128 stands for zero in the data rows.
Here are some points, one per row:
183 77 131 103 164 93 117 171 131 141 89 150 164 49 134 158 160 110 127 122 105 130 128 142 101 112 135 123 106 178 118 166 92 173 123 131 98 98 91 152 196 116 107 90 178 163 97 141
117 187 119 123 175 115 116 85 125 123 145 138 178 155 108 164 104 82 142 116 137 92 139 140 121 151 160 153 127 169 97 177 84 114 86 92 131 144 99 122 92 78 122 117 119 83 106 72
150 141 132 144 111 110 102 71 125 104 150 199 75 86 151 107 110 128 118 146 144 122 97 170 136 123 119 171 102 47 156 186 140 47 106 147 129 128 140 117 106 146 131 107 223 154 85 154
126 163 122 103 130 138 135 75 172 117 105 141 154 119 142 119 116 95 112 135 137 120 109 98 139 124 118 9 90 133 194 254 209 185 124 130 108 140 150 119 102 137 154 114 71 141 165 111
136 178 115 65 153 145 130 196 167 95 200 123 177 110 94 103 119 104 134 132 111 105 117 110 141 130 117 146 202 140 93 96 173 113 97 143 109 61 169 92 101 101 139 112 155 157 170 125
149 113 162 147 148 85 131 142 189 119 120 82 110 155 149 121 139 106 150 171 105 141 134 147 101 66 93 117 104 185 104 131 116 135 153 91 158 146 159 115 60 145 92 220 152 136 123 123
118 199 122 114 79 146 175 132 106 181 92 85 102 102 87 116 138 128 117 98 88 122 125 153 115 71 124 140 151 137 158 99 107 160 114 168 121 152 136 134 73 132 103 67 148 122 121 112
153 96 134 151 121 126 103 106 98 161 161 81 112 160 121 104 183 129 144 161 137 107 94 220 90 166 74 65 195 116 96 156 82 115 147 136 118 145 138 131 158 116 143 93 105 102 186 105
160 135 120 147 146 163 208 94 136 101 101 156 163 99 165 157 138 82 149 124 157 127 150 83 113 166 135 129 106 115 126 81 85 113 134 149 127 159 120 101 85 124 102 114 157 166 210 103
143 84 153 112 171 139 112 147 89 179 122 86 116 147 98 187 127 113 119 116 118 55 175 144 113 131 130 130 112 41 162 115 202 111 83 121 144 121 101 140 96 147 124 144 153 166 139 162
148 110 129 132 89 128 51 135 133 147 101 81 106 129 186 106 163 89 114 104 73 132 127 138 139 152 143 162 132 103 109 111 209 81 151 126 141 145 134 102 184 110 123 133 144 109 153 30
106 122 144 166 126 146 101 104 136 112 71 90 141 115 82 134 117 98 160 192 159 142 180 84 120 110 80 129 166 113 91 114 201 82 138 155 103 130 106 146 130 108 140 102 160 127 79 146
138 139 174 141 116 100 146 153 173 125 165 204 59 190 72 142 113 151 134 120 85 100 136 108 122 147 138 128 70 127 101 111 133 163 153 181 96 170 139 164 155 101 134 163 149 116 120 130
112 119 156 193 142 108 134 203 137 159 167 100 112 123 143 89 184 81 126 163 129 143 127 106 152 132 151 167 71 136 138 159 106 111 98 124 136 150 116 105 111 129 168 68 65 142 124 177
120 110 200 170 125 131 108 166 102 134 117 190 74 82 104 110 92 152 109 133 175 84 143 139 139 110 112 123 187 192 174 137 115 97 114 124 125 133 106 116 180 166 122 128 98 158 163 47
110 89 153 141 123 130 121 110 141 114 74 156 163 112 144 63 100 149 151 120 59 93 107 127 103 137 138 78 88 111 129 80 92 79 89 79 98 109 115 114 125 122 103 93 74 127 110 165
86 147 102 77 97 109 194 139 123 127 75 172 153 155 167 100 178 138 70 198 132 95 153 178 110 127 131 129 130 120 106 107 126 156 106 138 176 143 145 92 188 101 176 141 160 97 138 130
151 108 166 137 104 147 112 117 67 76 174 128 150 140 152 113 149 146 120 138 141 110 124 131 162 102 114 122 72 153 146 107 147 161 141 150 153 83 36 109 104 85 98 93 146 23 149 154
97 128 100 140 169 146 215 135 181 152 96 101 123 149 138 98 141 126 118 87 140 117 92 119 157 130 124 165 154 114 134 155 186 89 117 95 104 102 125 189 149 150 118 122 178 32 155 120
152 96 124 128 74 127 131 115 146 113 171 141 187 162 132 100 135 147 171 118 140 90 108 90 129 84 132 182 190 99 94 160 177 153 129 97 154 187 103 115 158 148 79 109 134 164 123 164
134 177 86 92 146 80 125 176 130 120 112 97 101 134 182 132 70 155 149 98 159 109 145 101 107 114 95 139 93 149 109 111 116 118 141 133 148 158 109 181 94 146 180 57 124 119 159 113
135 102 142 106 136 123 116 115 126 164 149 93 119 81 123 87 60 136 67 147 181 147 147 128 106 117 158 156 108 101 122 107 126 168 170 113 86 140 188 151 115 85 67 164 102 107 131 141
151 118 147 121 128 107 121 144 62 83 46 129 158 179 102 127 118 125 132 123 120 136 92 120 143 143 112 193 106 133 137 182 105 133 158 186 131 86 169 121 123 136 105 174 81 155 143 140
147 106 139 167 140 146 112 170 88 147 111 105 144 160 170 140 85 115 112 143 125 132 89 88 153 144 88 101 188 106 153 94 115 191 68 133 129 163 125 119 103 107 151 119 166 120 61 107
140 108 112 127 104 111 157 54 32 169 165 67 107 169 136 139 110 142 129 136 104 148 132 79 125 105 196 112 123 175 138 147 104 83 146 151 71 119 146 108 152 127 166 159 140 148 123 158
79 146 121 62 124 139 171 173 94 91 167 126 158 151 146 130 174 101 165 94 155 144 143 153 114 106 80 126 78 115 178 124 105 85 102 114 66 155 128 122 182 143 114 143 95 124 95 85
90 186 76 159 111 116 147 134 121 105 144 71 115 77 139 125 90 118 181 169 111 119 165 185 164 150 145 122 108 105 153 128 112 196 134 105 139 95 133 133 208 138 110 132 165 160 149 117
131 183 103 106 227 227 82 105 134 131 108 159 62 148 124 135 154 145 155 144 142 122 75 122 115 121 166 154 133 144 179 81 130 145 198 102 138 153 150 112 146 103 145 151 126 142 104 167
142 128 157 143 140 72 135 84 72 123 153 182 78 145 106 156 173 126 140 120 140 173 111 76 116 126 136 120 130 116 115 76 155 165 123 89 179 83 221 154 141 151 114 106 123 103 112 110
128 88 134 97 111 95 143 120 125 87 117 163 71 152 138 152 154 181 144 126 109 184 172 147 179 141 159 109 207 148 161 137 132 93 130 109 126 131 145 175 89 68 141 140 101 172 153 150
117 120 149 107 123 111 123 178 124 85 143 122 172 58 83 181 70 144 100 155 77 164 109 100 116 131 155 103 170 96 166 150 89 76 183 107 163 162 135 132 124 143 139 152 122 38 132 150
108 133 149 104 115 114 78 135 145 130 114 169 56 137 167 119 146 78 113 98 138 151 142 117 132 155 127 129 202 116 91 119 117 180 107 121 70 112 70 98 99 188 114 137 146 100 134 198
123 108 143 177 131 98 136 100 215 106 147 119 186 180 121 171 139 197 118 114 135 176 131 148 67 113 182 161 150 94 168 105 145 164 161 135 97 101 124 98 127 128 166 118 121 136 119 98
160 142 108 154 102 140 93 111 202 129 155 123 169 141 170 127 156 97 112 119 143 84 156 136 135 121 126 99 159 154 172 107 84 78 105 186 168 106 139 186 180 144 105 147 69 103 85 184
106 144 119 81 161 113 159 34 187 157 129 88 97 117 105 139 102 134 92 134 106 140 100 117 201 104 87 142 106 112 94 104 81 128 103 145 153 110 69 108 154 146 123 122 98 165 140 92
106 163 74 149 147 128 188 146 82 145 146 184 80 84 153 124 114 113 130 99 120 122 134 138 92 111 121 81 174 85 81 159 169 116 162 145 158 104 85 119 125 93 110 150 44 156 100 108
91 94 166 139 110 182 109 87 143 92 137 73 105 92 121 124 148 126 110 69 137 90 150 93 102 158 94 144 105 153 107 159 88 159 105 101 160 121 130 133 115 91 160 119 144 170 102 149
101 146 146 116 76 95 124 194 145 168 122 90 135 173 110 148 132 157 106 114 189 168 68 107 122 170 153 73 93 147 135 129 118 80 162 112 159 97 125 118 127 115 92 146 157 192 117 148
98 154 60 126 133 94 113 90 90 125 156 140 178 102 97 95 177 149 116 161 117 117 116 85 108 183 93 155 121 147 152 95 138 149 106 129 107 143 83 166 76 159 124 168 135 143 137 91
160 115 130 130 113 108 135 140 166 175 111 105 114 59 104 150 110 197 206 106 163 143 138 126 148 164 130 134 108 130 110 130 126 141 132 156 123 125 168 61 113 137 150 181 106 40 102 139
135 98 145 129 106 128 127 94 105 131 130 150 178 82 139 127 65 88 132 103 130 156 93 223 125 142 118 155 114 168 108 68 174 153 114 123 151 155 118 160 168 145 188 136 113 158 131 173
131 50 10 132 63 220 97 169 158 138 136 181 74 147 93 180 96 110 121 157 118 140 127 123 121 110 129 139 88 155 116 139 106 131 86 112 124 107 129 120 93 144 114 101 108 115 151 89
132 117 123 153 116 128 110 141 113 128 115 161 188 159 109 129 141 113 99 94 127 108 164 142 204 108 118 110 104 117 92 115 93 136 231 90 104 119 181 142 91 157 164 141 138 140 101 122
133 165 135 123 208 225 90 138 95 128 123 131 170 167 124 107 142 231 119 118 113 234 171 147 132 124 196 108 107 135 71 164 123 127 102 157 151 143 133 141 135 178 112 140 141 140 134 132
Along one direction, these points spread out more than along any other. Take the direction at right angles to it along which they spread out most. Go by this last direction. Where along it does each point below lie, from 0 to 99? The average is 50, and the first point in the table lies past the average. One standard deviation of the points above along it is 16.
131 183 103 106 227 227 82 105 134 131 108 159 62 148 124 135 154 145 155 144 142 122 75 122 115 121 166 154 133 144 179 81 130 145 198 102 138 153 150 112 146 103 145 151 126 142 104 167 43
147 106 139 167 140 146 112 170 88 147 111 105 144 160 170 140 85 115 112 143 125 132 89 88 153 144 88 101 188 106 153 94 115 191 68 133 129 163 125 119 103 107 151 119 166 120 61 107 68
148 110 129 132 89 128 51 135 133 147 101 81 106 129 186 106 163 89 114 104 73 132 127 138 139 152 143 162 132 103 109 111 209 81 151 126 141 145 134 102 184 110 123 133 144 109 153 30 76
79 146 121 62 124 139 171 173 94 91 167 126 158 151 146 130 174 101 165 94 155 144 143 153 114 106 80 126 78 115 178 124 105 85 102 114 66 155 128 122 182 143 114 143 95 124 95 85 25
117 120 149 107 123 111 123 178 124 85 143 122 172 58 83 181 70 144 100 155 77 164 109 100 116 131 155 103 170 96 166 150 89 76 183 107 163 162 135 132 124 143 139 152 122 38 132 150 50
91 94 166 139 110 182 109 87 143 92 137 73 105 92 121 124 148 126 110 69 137 90 150 93 102 158 94 144 105 153 107 159 88 159 105 101 160 121 130 133 115 91 160 119 144 170 102 149 55
151 108 166 137 104 147 112 117 67 76 174 128 150 140 152 113 149 146 120 138 141 110 124 131 162 102 114 122 72 153 146 107 147 161 141 150 153 83 36 109 104 85 98 93 146 23 149 154 59
90 186 76 159 111 116 147 134 121 105 144 71 115 77 139 125 90 118 181 169 111 119 165 185 164 150 145 122 108 105 153 128 112 196 134 105 139 95 133 133 208 138 110 132 165 160 149 117 34
101 146 146 116 76 95 124 194 145 168 122 90 135 173 110 148 132 157 106 114 189 168 68 107 122 170 153 73 93 147 135 129 118 80 162 112 159 97 125 118 127 115 92 146 157 192 117 148 45
108 133 149 104 115 114 78 135 145 130 114 169 56 137 167 119 146 78 113 98 138 151 142 117 132 155 127 129 202 116 91 119 117 180 107 121 70 112 70 98 99 188 114 137 146 100 134 198 78
140 108 112 127 104 111 157 54 32 169 165 67 107 169 136 139 110 142 129 136 104 148 132 79 125 105 196 112 123 175 138 147 104 83 146 151 71 119 146 108 152 127 166 159 140 148 123 158 45
